First come named turns, each shown by rows before and after it. For each pair of rows after them, which turns, in which order, take the first row to the second? The first pair is done for you.
L:
[ -1  -1  -4   0  -9  -8   2   1  -4 -11   4  -2   1   4  -2  -5  -8  -7
  -3  -8  -3  -3   0  -8   1]  ->  [ -3   5   3   6  -7 -11   7   3  -3 -10  -2   2  -1  -3  -4  -7  -6  -7
   0   1   1  -1  -5  -5  -1]
[ 10   4   9  -4  16  -4   3  -1 -10  -3   0  -2  -7   4  -6   8  -4 -14
   8   5   7  -6  -1  -6  -3]  ->  [ 11  -3  -6 -10  -3  -5  -6  -4 -10  -4   6  -4   0  10  -2   6  -8  -8
  -1 -13  -1  -8   3 -12   4]
[-21   5  -6   2  -2  -4   0   8   9   3   7   2  16  -1  11  -2   3   7
  -3   6  10   6  -4  19   1]  ->  [-18   1  -2   0  14   1   1   7   7   2  11  -1  12   3  10   3   4   1
   1   9  14   6   0  20  -3]
[ 8  7  4 -2 -3 -7  0  1 -7  2 -4 -1  0 -5  3 -5 -4 -5  1 -4  1 -9  2 -9
  1]  ->  [ 8  7  6 -1  1 -7  1  2 -7  2 -4 -1 -1 -5  3 -5 -3 -7  2 -2  2 -9  2 -8
  0]
K:
[ -3  -6  -8   7 -12   8   4   3   2  -6   1  -4  -6   1   6  -6  -4   5
   3  -7   3  15   5  -3  -1]  ->  [  7  -9  -2  -2   1   5   1   0  -7  -5   3  -7  -8   7   5   0  -6  -7
   5  -8   4   4   9 -14   0]
[ -7  -4 -15   1 -20   2  -6  -2   3  -3   3  -2   6   0   1  -4  -2  10
 -10 -14  -5   3   0   1   6]  ->  [  1 -12 -15  -4  -7   8  -8  -4  -3  -5   9  -8   0   7   2   3  -2   4
  -6 -17  -3   2   8  -5   3]
[ 4 -1  1  4 14 -4  6  4 -7 -1 -1 -1 -1  0 -5 -3 -1 -2  4  4  3  1 -3  0
 -1]  ->  [ 1  2  2  6  9 -7  7  4 -5  1 -3  2  1 -3 -5 -6 -1 -1  2  5  2  0 -6  3
  0]
J:
[ 3  1  3  1 -3  0  2 -1 -2 -2 -1  0  1  0  0 -1  0 -1  1  1 -1 -2 -3  0
  1]  ->  [ 3  1  3  2 -2  0  2 -2 -1 -2 -1  0  2 -1  0 -1  1 -1  2  1  0 -2 -3  0
  2]
[  0  -5  -7  -9  -5   1  -9  -2  -2   3   8  -1   9  11   2   4  -5  -2
  -8 -14  -9  -5   2  -6   8]  ->  [-10   1  -7  -3 -11  -1  -4   1   6   6   5   5  13   5   1   0  -2   5
 -12  -6 -10  -1  -5   7   8]
[  0  -2  -5   1   9  -1   3   2   3   5  10   4  14  -4  -9   8   4  -3
 -15   0  -8   4 -11  11  -2]  ->  [  3  -3  -1   0  18   1   3   2   0   5  10   2  11  -3 -10  11   4  -7
 -11   1  -6   3  -9   8  -4]
Pairs:
Each pair is two turns apart.
[-2 -2  0 10 10 13  2  2  0 -9  2 -7 -5  0 -2  2 -1  1 11  2  9 11  2  2
 -9]  ->  [  8  -6  -5  -2   0   1  -8  -2  -8  -6   4  -6   5   8   1   2  -9  -7
   2 -12  -2  -7   6 -13   2]
K, L
[-5  3  4 -1 -1 -6  5  4  6  3 -5  5 -3 -2 -3 -6  2  1  1  8  1  7 -3  1
  0]  ->  [ 0 -4  0 -4  7  3  3  2  3  0  1 -2 -8  3 -1 -1  2  0  5  3  3 11  4 -2
 -3]
K, J
[  3 -12   9   0  27   9   5  -1   0  -1   7  -9  -5   9  -6   9  -6 -17
   5   6  10   6   7   0 -18]  ->  [  6 -13  -6  -9 -14  -8  -7  -4  -3   3   6  -5  13  12  -1   1 -16 -14
 -13 -17  -8 -11   5 -14  -1]
L, K
[  0  -9  -9   4  -7   7   3  -1   7 -10  -2  -6  -6  -1   5  -5   3  19
  -2 -10  -3   8   2  -1  -5]  ->  [ 12  -4   5  -5   0 -12  -1  -2  -4  -4 -10   0  -1  -1   4  -3  -2   1
  -4  -7  -7 -16  -2 -14   2]
K, K
[ 0  4 11  5  5 -3  7 -4  1  1 -7  5 -4 -9 -4  2 -4 -8  7  8  5 -1  1 -1
 -2]  ->  [  1  -4  -5  -2 -12  -4  -2  -7   1   0   0   2   3   0   0   1  -9  -3
  -2 -11  -4  -3   6  -8   5]
L, L
[  0   2  -4   5 -16   0   2   1   9  -4  -6  -3  -1  -8  -2 -11  -2   9
  12  -6  10   9   0 -10   5]  ->  [ 2 -3  4  3 13  8  5  2  8 -5 -2 -6 -7 -2 -5 -2  2  0 17  4 15 10  3 -5
 -3]
J, L
[  7  -2   0  -3  -4  -9  -5  -4 -11  -5   5  -3   6   0   3  -1  -4  -5
   3  -8  -2 -12  -1 -10   8]  ->  [ -5   5  -3   9 -15  -3   2   0  -1  -7   2  -1   4  -9   2  -8   1  10
   6  -2   2   5  -6   2   4]
L, K
[ -4 -11   3 -12  -1 -12  -2  -2  -5   2   4   1   9  12   8   8  -6 -11
 -14  -8  -6 -11   6  -1   8]  ->  [-16 -11  -8  -2 -12  -1   1   0   6  -1   7   0   7   9   9   4  -2   5
 -15 -10  -4   8   5  12   4]
K, K
[  5   7   6   1  -7 -12   6  -1  -4   4  -4   5   6   0  -1  -3  -1  -1
  -2   1  -6  -9  -3  -8   8]  ->  [-5  8  5 10  1  1 12  3  5  1 -2  3  0 -3 -2 -2  6  7  4  9  1  9 -4  7
 -1]
K, J
[ 3 -1 -5 -1 -8 -4 -3 -2  2  0 -1 -1  2  2  1 -1  0  4 -1 -5 -3  3  1 -3
  1]  ->  [ 1  1 -1  3  1  1  1 -1  3 -2 -2 -2 -4 -2  0  0  2  5  5  2  3  9  1  1
 -3]
L, K
[ 9 -4  3 -7 13  1 -7 -4 -3 -1  4 -2 -2  6  2  4 -4 -4  2  2 -2 -6  7  0
  4]  ->  [ -3   3  -2   0 -10  -6  -5  -1   6   3  -1   5   6  -1   2  -5  -4   7
  -6   3  -7  -3  -1   8   9]
L, J
[  6   4  11   6  -2  -2  10   7  -5   1 -16  -4  -6  -8  -3   2   3  -9
  11   7   4  -4   1 -10  -5]  ->  [  5   3   9   8  -4   2  10   7  -4  -1 -14  -6  -9  -9  -2   2   4  -6
  13   6   6   0   2  -9  -7]
K, J
[ 3 -5  3 -1 18 10  1 -3  2 -6  5 -6 -9  3  0  2 -3  1  8  5  3  9  5  4
 -8]  ->  [ 11  -7  -2 -11   1  -2  -9  -6  -4  -3   5  -5   1   8   2  -1 -10  -5
  -2 -10  -8  -7   5 -10   4]
L, K
[  5   0  -2  -1 -21  -8  -7  -3  -1   4  -3  -1   7  -2   8  -7  -4   3
 -11 -25  -8 -10   3  -9   1]  ->  [ -7   7   4  16  -7   8   6   2   9  -1  -5  -2  -7 -14   5  -8   6  14
   4  -5   7  15   1   8 -13]
L, K
[ -2  11  12 -12  15   2   0   6  -5   6   1   1  -6 -12  -5  -2  -4  -8
   3   9  -2 -17   8  -2   3]  ->  [ -4  10   0 -13 -11  -3  -5   6  -3   7   2   1   2 -12  -1  -8  -9   0
  -6  -4  -9 -17   7  -6  11]
L, L
[ -6  -7 -17   6   2  27   1  -3   6  -4  10  -3 -17  17   3  14  -1   7
  -2  -3  14  13   8   3   4]  ->  [  6   2 -11  -3 -24  -3  -8  -5  -5   4  -2   5  -3  13   5   6 -11  -3
 -13 -12   2 -16   1 -18  21]
K, L
[ 3 -6 12 -1 16  5  2  7 -3  2 -1  2 -2  4 -2  7  0 -2 -3  7  4  1 -1 16
 -5]  ->  [  8  -1  14  -4   0  -9  -2   7  -7   5  -8   6   4   1  -1   2  -6  -6
  -7   3  -2 -12  -5   5   3]
J, K
[-10  -6   0   3   9  -1   3   7   2   2  -1  15  12  -2  -1  -6   7  -3
 -10   6   0 -13  -1  14  -2]  ->  [ -4 -12  -1  -3  18   3   0   4  -2   0   4  10  10   5   1  -1   5  -8
  -8   1  -1 -15   6   8  -3]
L, J
[  5  -2  -7  -1   3  -6   3   0  -6   1  -2   0   1   1  -4  -8  -7  -4
   1   0  -3 -13  -1  -1  -6]  ->  [  1  -1  -8   2  -1  -6   4   1  -3   2  -3   2   3  -1  -5  -9  -6   0
  -2   2  -4 -11  -4   3  -6]
J, J
[  2   4 -13   1 -12   1  -2  -3  -5   0   1  -7  -3   4   8  -5  -2   9
   6  -8   4   7   3  -7   7]  ->  [  8   6  -6  -3 -10  -8  -3  -4 -10   2  -3  -4  -1   4   7  -5  -4   1
   5  -6   2  -3   1 -13  10]
K, K
[  7   2   7   1  -4   0  -1   0  -1  -2  -7  -4 -13  -5   2  -4  -4   2
  -2   2   2   5   7  -4  -1]  ->  [  8   3   9  -1  -4  -4  -2   0  -2   0  -9  -2 -10  -5   2  -4  -5  -1
  -4   2   0   1   5  -5   1]
L, K
[  3  -6 -13  -3  -8   3  -7   4   8  -4   2  -4   0   4  10   5  -4   9
   1  -9  -1   8   3  -5   5]  ->  [ 3 -4 -7  2  3  8 -3  5  7 -7  1 -5 -9  0  8  7 -1  8  9 -1  6 13  4 -5
  0]
L, K
[  2 -11  -6  -3  -8  10   2  -3  -2  -1   3  -8  -4   5  -3  12  -3  15
   4  -1   0  10   3 -15   3]  ->  [  2  -6  -3  -6 -19  -2   0  -2  -2   5  -2  -2   4   3  -3   8  -5  13
  -4   0  -6   0  -3 -17   9]
K, J
[  2   0   1  -9   0  -9   3  -1 -18   6   9  -5   1   2   2  11   5  -2
   9   0   5 -12  -5 -15  -1]  ->  [-12   2 -10   1 -16  -1   7   2  -7   4  10  -3   1  -3   3   5   9  16
   7   0   6   5  -9  -1  -4]
K, K
[-11  -5  -9   1  -4  11 -14   1   8   4  13   5  -4   3   1   3  -5  -1
  -3  -4  -5   9   4  18   0]  ->  [ -7   0  -8  -1 -19  -1 -17   0   4   6   6   8   1  -1   2  -2 -10  -3
  -6  -9  -9  -1   1   8   8]
K, L
[-13  -9  -5  -2  11   7   4   0   8   3  10   5  10  13  -1   5   3   1
 -13   3  -6   4   2  19  -3]  ->  [-17   0  -1   4   2   1   7   2  11   5   3  10  10   4  -2  -1   4   5
 -12   9  -5   6  -4  21  -2]
L, L
[-7 -6 -9  3 -4  9  1  0  6 -4  9 -5 -3  4  3  2  3 11 -2 -5  2 11  4  6
 -3]  ->  [ 5 -8  3 -5 15  4 -1 -2 -4 -3  8 -6 -6  9  2  9  0 -4  0 -1  2 -4  7 -4
 -3]
J, K
[ -8  -3 -13   4 -18   6  -8  -1   1  -4   4  -3  -3  -2   4  -6  -2  16
  -1  -7   2  12  -4   3   2]  ->  [  0  -8  -3  -2  16  15  -7  -2  -6  -6   9  -9 -11   6   2   5   0   2
   7   1   9   9   3   1  -6]
J, K
[  5  11   1   5  -8 -11  -4  -1  -9  -1  -7   7   6  -9   5   0  -7  -8
   5   0   5 -17   0 -12   2]  ->  [ -3   1 -15  11  -6  14  -2  -1   0 -10   6  -2  -4  -5   6   3  -3   7
  11  -7  11   8  10  -2  -7]
K, K
[ -2   9  -1   2  -7  -6  -4  -7   7  -5 -12   2   3   3   0  -1   4  12
   0   2   1  -3  11   8   5]  ->  [ 2  2 -1 -3  8  0 -5 -8  4 -6 -6 -2  0 11  0  6  4  7  1  0  3 -4 17  6
  3]
L, L
[ 12  -1   2   0  12  -2 -12 -11  -7  -1   1   5   1   0   2  10 -11 -19
   3   3  -4 -19  12  -6   4]  ->  [  5  12   5  11  -9 -12  -8  -7  -2   2 -10  13   3 -15   1  -1 -10 -11
   3   9  -4 -17   0  -3   7]
L, L
[  1 -16   1   9  -2  -4   5  -6  -3  -4  12   6   3   6   8   6  -2  13
   6  -5  -2  12   0  -4  -3]  ->  [  4 -15   3   6  -7 -11   3  -6  -5  -1  10   8   8   7   9   4  -4   9
   2  -8  -6   4  -2  -8   2]
K, J
[ 1 -2  3  2 11 -4 -2 -3 -9  2  1  6  2  2 -4  1  1 -3 -7  0 -1 -6 -3 -1
 -3]  ->  [-7 -2 -3  8  4  2  0 -1 -2  1  3  5  1  0 -3 -2  3  7 -8  0  0  6 -4  8
 -5]
K, K
[-3 -8 -5 -2 16 15 -1 -2  3 -1  7 -4 -6 10  1  8  4  0  1  0  7 10  6  4
 -9]  ->  [ -6   8   8   0  -3 -13   1   1   2   9 -11  11   9  -2  -2  -2   2  -5
  -8  10   1 -10 -11   3   2]
K, K
[-4 -7 -5  0  8  0  0 -4  3 -1  1 -1 -2  5  3  7 -2  2  6 -8  4  2  3 -6
 -5]  ->  [-11  -1  -6   6  -3  -4   2  -1   9   2  -4   4   1  -2   2   1  -1   8
   3  -5   2   5  -3   0  -3]
L, J
[  5  -2  -7  -3  -8   1  -4  -1  -3  -4   3  -6  -1   4   8   3  -6  -1
   2 -10   1  -1   1  -9  12]  ->  [ -5   6  -4   2 -15  -5   0   2   4   0  -3   1   5  -3   7  -2  -3   4
  -3  -2  -1   0  -7   1  14]
K, J
